Look-ups in named tables: a row name and a column name give one cell, copied from the table.

zom.csv
,pav,tuku,gine,nilitu,matenil,zepu,tukaza,ragure,ladup
seno,-23,12,-4,-13,-21,0,13,-27,41
voza,21,40,-23,14,-31,4,-38,-34,-9
tidati,21,-24,-3,7,13,-22,-21,-21,-35
pavi,-6,-18,-18,1,-25,-21,-29,-26,-22
pek,-14,12,-29,-17,-30,-10,-31,-24,-10
nosone,-14,-37,9,2,10,-22,-14,-23,-30
das,-16,-73,9,15,70,-27,15,54,-52
zuf,-40,-42,-9,-14,19,-17,36,-6,-2
ziza,-23,-11,-31,-19,-14,-25,-11,-9,-9
tef,30,15,-13,19,-28,35,-34,-32,11
bek,-24,34,-28,-10,-21,-12,-29,-28,26
nevu,-26,-10,-4,-16,-24,-20,-10,-16,2
nunalel,-29,-11,-20,-20,-5,-19,-7,-8,13

pavi, pav -> -6
ziza, tuku -> -11
ziza, ragure -> -9
nevu, gine -> -4
bek, nilitu -> -10
tef, tuku -> 15
pavi, matenil -> -25
pek, ladup -> -10
pavi, ragure -> -26
nosone, tukaza -> -14
nunalel, ragure -> -8
nevu, nilitu -> -16
das, pav -> -16
nunalel, pav -> -29
zuf, tukaza -> 36
nosone, tuku -> -37
nevu, tuku -> -10
ziza, zepu -> -25

duf =
cols = vomel, gov, sagogi, kol, lasuv, nom, tozam, meto, zatal, zod
mar: [4250, 7327, 5867, 3372, 911, 5272, 3681, 6538, 3481, 6364]
gonal: [3897, 7496, 6359, 6413, 1348, 5881, 5715, 7328, 5331, 3722]
zas: [4553, 2563, 3030, 4410, 6567, 4669, 3970, 5725, 7496, 466]
teb: [5857, 2032, 4680, 1593, 7029, 3426, 4217, 6927, 3917, 5877]
duga: [4612, 4296, 3028, 1239, 4059, 4600, 1829, 7278, 5878, 3189]
nikep: [4968, 4949, 3925, 2639, 4766, 3931, 3030, 1245, 1501, 8357]

lasuv of duga is 4059
zatal of duga is 5878
meto of zas is 5725
gov of teb is 2032
nom of gonal is 5881
kol of mar is 3372
zod of nikep is 8357
sagogi of nikep is 3925
sagogi of duga is 3028
lasuv of nikep is 4766
gov of nikep is 4949
gov of mar is 7327
nom of nikep is 3931
zatal of teb is 3917
kol of teb is 1593
sagogi of mar is 5867
sagogi of gonal is 6359
tozam of nikep is 3030
zod of teb is 5877
Which row has the largest nom? gonal

vekab.tsv
	sazukan	zuf	vetirag	maruved	ralaret
buzive	2326	2732	717	5537	3868
fesapa	4430	5620	3781	4064	7153
pofivu	3601	1389	6298	2942	6175
sorupat	3782	9458	3145	4609	6099

vetirag of sorupat = 3145
zuf of pofivu = 1389
sazukan of fesapa = 4430
maruved of buzive = 5537
sazukan of buzive = 2326
vetirag of pofivu = 6298
ralaret of buzive = 3868
sazukan of pofivu = 3601
maruved of sorupat = 4609
sazukan of sorupat = 3782
Row with the largest ralaret: fesapa

lazufug:
columns: sobivi, gatopaf, pere, zosala, dis, fenon
vepibi: [103, 64, 61, 84, 161, 224]
guk: [181, 143, 16, 109, 104, 219]
vefa: [177, 37, 47, 186, 118, 95]
leb: [220, 120, 76, 68, 161, 162]
pefi: [90, 180, 210, 25, 97, 107]

dis of guk: 104
pere of vepibi: 61
zosala of vepibi: 84
fenon of leb: 162
zosala of pefi: 25
sobivi of vepibi: 103
dis of vefa: 118
sobivi of pefi: 90
pere of vefa: 47
fenon of vefa: 95
zosala of vefa: 186
gatopaf of leb: 120
fenon of guk: 219
zosala of guk: 109
gatopaf of vefa: 37
Row with the largest gatopaf: pefi

kez
|  | pude | niraruf | fopanav | bunut | fepo | nupazun | sas |
|---|---|---|---|---|---|---|---|
| ninibig | 86 | 99 | 99 | 167 | 186 | 167 | 75 |
| mog | 82 | 123 | 126 | 179 | 155 | 181 | 83 |
| mep | 161 | 81 | 77 | 78 | 166 | 82 | 137 |
| tob | 113 | 130 | 129 | 150 | 134 | 148 | 115 |
| fik | 160 | 203 | 202 | 129 | 17 | 126 | 191 |
| ran | 147 | 150 | 148 | 123 | 90 | 122 | 155 |
| rez | 104 | 149 | 149 | 165 | 116 | 161 | 116 |
| pazupus | 118 | 125 | 126 | 142 | 134 | 144 | 117 |
| tik | 149 | 123 | 120 | 106 | 123 | 107 | 145 |

tob, fepo -> 134
tob, niraruf -> 130
tob, bunut -> 150
mep, niraruf -> 81
pazupus, fopanav -> 126
mog, fopanav -> 126
tik, nupazun -> 107
ran, pude -> 147
tob, nupazun -> 148
mog, bunut -> 179
pazupus, fepo -> 134
tob, pude -> 113
ran, bunut -> 123
ran, niraruf -> 150
pazupus, niraruf -> 125
rez, sas -> 116
Which row has the largest nupazun? mog

Table puli
	tib	fasotip	lurub	viza	gam	rim	riso
kigopu	-8.682	-11.809	-19.341	-34.019	-77.065	35.040	38.410
bome	40.345	23.087	86.596	74.015	11.266	39.592	11.642
mupipa	-8.730	-12.336	9.588	0.994	58.621	-23.842	9.478
gato	54.384	4.973	36.418	29.913	30.342	10.434	-0.776
taz	-3.252	37.103	-3.016	18.276	-0.151	39.240	24.356
bur	9.990	31.578	7.438	8.877	4.407	39.341	31.635
zim	39.265	40.660	3.726	55.263	9.719	7.783	-44.734
neri	63.070	21.582	37.485	34.676	0.021	22.555	-16.325
piga	12.766	4.664	18.862	20.773	10.749	18.430	20.768
vitom	-31.377	44.090	-36.663	35.532	-44.081	-14.218	8.685
nakibog	2.491	43.663	20.218	-1.000	-14.466	78.826	46.746
vef	24.656	18.718	25.925	6.401	12.453	37.350	31.011
zub	19.502	17.913	19.055	11.806	14.235	17.422	13.478
zenepi	-40.670	-16.648	19.945	25.405	3.873	-29.078	28.411

What is the fasotip of kigopu in puli?
-11.809
What is the riso of kigopu in puli?
38.410
What is the gam of gato in puli?
30.342
What is the riso of vitom in puli?
8.685
What is the tib of mupipa in puli?
-8.730
What is the viza of piga in puli?
20.773
Which row has the largest riso? nakibog

zamiki
|  | melod | mez |
|---|---|---|
| kib | 171 | 113 |
| sekado | 116 | 199 |
| gusumen | 87 | 135 |
| nuvub | 118 | 128 |
| zakof | 137 | 147 |
| fol | 96 | 20 |
| duvitu | 150 | 129 |
| dif | 110 | 148 |
| laz | 102 | 167 |
| rabu | 125 | 93 |

laz, mez => 167
laz, melod => 102
zakof, mez => 147
gusumen, melod => 87
fol, melod => 96
nuvub, melod => 118
kib, mez => 113
rabu, mez => 93
duvitu, melod => 150
gusumen, mez => 135
rabu, melod => 125

Table kagi
          rutas  vidote     vopu
paduzu  -20.030  35.287   41.286
losef    -7.439  23.179   17.762
komov   -35.821  25.280  -59.057
vadam    28.998   5.286   10.527
figes    23.355  20.923   55.212
sezeli  -12.491  21.041  -19.752
veb      33.393   6.744  -68.344
povu      8.063   1.158  -13.449

What is the vopu of veb in kagi?
-68.344
What is the rutas of veb in kagi?
33.393
What is the vopu of figes in kagi?
55.212
What is the vidote of komov in kagi?
25.280
What is the rutas of vadam in kagi?
28.998
What is the vidote of sezeli in kagi?
21.041
What is the rutas of sezeli in kagi?
-12.491
What is the vopu of sezeli in kagi?
-19.752
What is the vidote of veb in kagi?
6.744
What is the vopu of paduzu in kagi?
41.286
What is the rutas of losef in kagi?
-7.439
What is the rutas of komov in kagi?
-35.821
What is the rutas of paduzu in kagi?
-20.030
What is the vidote of losef in kagi?
23.179
Row with the largest rutas: veb

